Named moves (each a turn or a mirror), then the moves between two rows, first move first; the first pair answered:
Q_420 (before |-> after):
 -6 -11   4   7 -20   3 -11  -1 -13  -1  -4  -5   3   4   4  -1  33   0 -14 -22  -9 -14 |-> -13  10  -2  19  -8 -14 -11  10  -6   1  -5   7   3   5   5  -8  16   2 -10 -21 -21  -3
  3  -5 -13   2   2   1   7  -2   4 -19  -2  -9 -20  10 -16  22  -1 -11  -6   3   4   5 |->  -2   5 -15   6   6  -4   3   3   4 -15  -4  -5 -20   8 -15  20  -8 -13  -5   3  -2   9
  4 -13  26 -29   6 -14  16 -25 -17  39  12  25   3 -18 -19 -11  14   8   0 -18  -7  17 |->  -1  -2  27 -22  14 -21  16 -19 -13  40  11  30   5 -17 -15 -14   6  10   0 -18 -13  24
Q_110 (before |-> after):
 13  16   7 -18   9  14   8  -2  -4  -1  -2  15 -10   8  -8   0 -26  -9  21   3   5  13 |->   6  28  -5  10   1  13   7  10  -4 -13  -7   8  -9  18   0  -2 -21  -5  18  -6 -13  12
  6  -4   2 -12   4  -6  -4  15  -1  -2   4 -12  12 -11  -8   6 -10  14  13   5  20  -2 |->  -2   4  -9  12  -4  -6  -4  25   0 -12   1 -17  16  -5  -3   4  -6  16  10  -3   3  -4
  0   9  -3  -4   0  -2   3  10  -7 -17  -5 -12  -3  -6  -5   4 -12 -18  -1  13   7  -9 |->  -4   8  -3   8  -9   1   2   9  -9 -22  -7 -16   0   1  -5  -5   0 -18  -9   2  -7 -10
Q_445 (before |-> after):
  3  10   6  -2   6 -17  -5  -2   0   7   0  12  -2  -5  -3  -2   4   2  -3  -8 -10   8 |->   7   5  13  -7  -1  -6  -5 -13   1   8   2   4  -1  -1  -5 -12  12   4  -5  -5  -7   5
  3  21 -19   5  -7  -8  -4  26  15 -21  10 -10  -7  -3  12 -25  -4  -1  -7   8  -5  -5 |->   3  20 -16   3  -9  -7  -4  25  17 -22  11 -10 -10  -3  11 -26  -4  -2  -5   7  -5  -7
 -8 -17   4  16 -23 -12  -7   7  -1  -5   7  13  16   3  -4 -16  17   4 -25 -13 -11   8 |->  -8 -14   4  18 -22 -15  -6   9   1  -5   7  13  15   2  -5 -13  17   5 -25 -15 -10  11
Q_105 (before |-> after):
  3 -20  16 -13  -3  -2   4  -7  -8   4  -5  10   1  -1  -1  16   2  -2   2  -2  16  -8 |->  -3   6  -2  10   3 -13   3  18  -1  -3 -15  11   4  -3   7  22 -15  -2  10   0   2  -2
 13 -12  12 -10   2   6   0  -1   4  -4   1 -12  -4   5  -1  21  -1  -1   3  -1  15  -8 |->   8   7  -3   8   8  -1   3  16   8  -9  -5 -11   0   6   4  23 -12   0   6   1   5  -3
 -4  11   5   7   8 -23  -7  -5 -10  20   2  11  -6  15  -6 -14  -8   5  -7 -13 -29  -4 |->   1   1  15  -6   3 -18  -7 -16 -11  23   2  12  -7  13 -11 -16   1   5 -10 -15 -22  -6
Pairs:
Each pair is 2 to 3 moves apart.
 -1 -16  12 -12  32 -14   1  -6 -15 -15   6  -5  -8 -19 -13  22 -20  -3  11  -7  32 -15 |-> -11  32  -2  27  22  -7  -3  14   6 -17  13 -30  -4  -1  -1 -26 -19   5  16  -6   0  -4 : Q_110 then Q_445 then Q_420
  6   1   9 -12   3   4  -4 -11  -9  -5  11   8   3   1 -12 -14  -1  10   0   7  13   3 |->  -3   5   1  10  -1  -5  -6  -3 -14 -13   5  18   4   5  -8  -7   7  12 -11 -10  -8   4 : Q_445 then Q_110 then Q_110
 -7  -6 -15  12   0  -4   4  17 -10 -14 -11   3   0  -3   5  28   0   1  -4  -6  -6  -8 |->  -6  21 -14   1  14 -10   1  18   7   5  -3   1  -3  -7   0  -3 -22   2   6  11  -6   7 : Q_445 then Q_110 then Q_420
 -2  10   0 -12  -5   8 -13 -21  12  13  13 -11  -2  -8   3 -20   3  -3   1  18   3  14 |->  -5 -17  -3  -4 -21  11 -10 -24  -7  -2   7  -9  -2  -4   5   8  26  -2 -11   0   1  -2 : Q_445 then Q_110 then Q_420
 17 -21  12 -20 -10  33  -3 -12  14   4  23 -28  17  18  11 -22  12  10   0  27  19  -3 |->   7 -12  15  -4 -19  26  -8 -14  13   8  24 -22  17  27  13 -42  24  13  -8   9  -6   1 : Q_420 then Q_110 then Q_420
 31   6   2  -5   5  23   3   5  12 -14  -1  -9   6   2  15  -5 -13  -7  20  12  -7 -17 |->  22  14  -4  11   4  12  -1  12  11 -15  -6  -2   4   7  17  -7 -15  -4  16   4 -23 -14 : Q_110 then Q_420 then Q_445
  2  12 -11   6 -12  12  -2  10  11 -14  -8 -36   9  11  22  -6  -3   4  22   8  21 -17 |->   5  -7   5 -18 -17  17  -7 -11   4  -6  -3 -34   6   7  13 -14   8   0  16   5  30 -19 : Q_110 then Q_110
 15 -19  10 -38  10   8  -7  -3  -7   6   2   7   3 -17 -20  11 -11   6  -2   0  43  -3 |->  -3  21 -20  24  12 -15  -7  37  -2 -10 -13  17   7  -3  -2  12 -20  11  -6 -19  -4   8 : Q_445 then Q_420 then Q_110
-15  -2  -2  -3   6 -27  -1   6  -7   2 -15  33 -10  -8  -3  15   2 -13  -9  -9   2  14 |->  -8 -23  -5  -4  -8  -5   5   7 -15 -11 -17  13  -7  -2   1  31  18 -15 -10  -4  16  -3 : Q_420 then Q_105 then Q_420
 27 -20   9 -26   4  11  10   1  -2  11  -8 -20 -15 -14 -10  25  -9   5  19  17  39 -10 |->  15   3  -3 -10  24 -18   8  20   2  10 -17   3 -14 -18  -9  34 -33   6  21  14  23   4 : Q_445 then Q_420
 -2 -23   5  -4  -1  -9  -6  -7 -21  -8   0  12  -8   4  -4  11  18   1   4   2   9  -4 |->   5  -4   4 -13   9  -6  -5  -7  -5   3   8   0 -10   0  -8 -13  -3   4  17  24  18   6 : Q_420 then Q_445 then Q_110
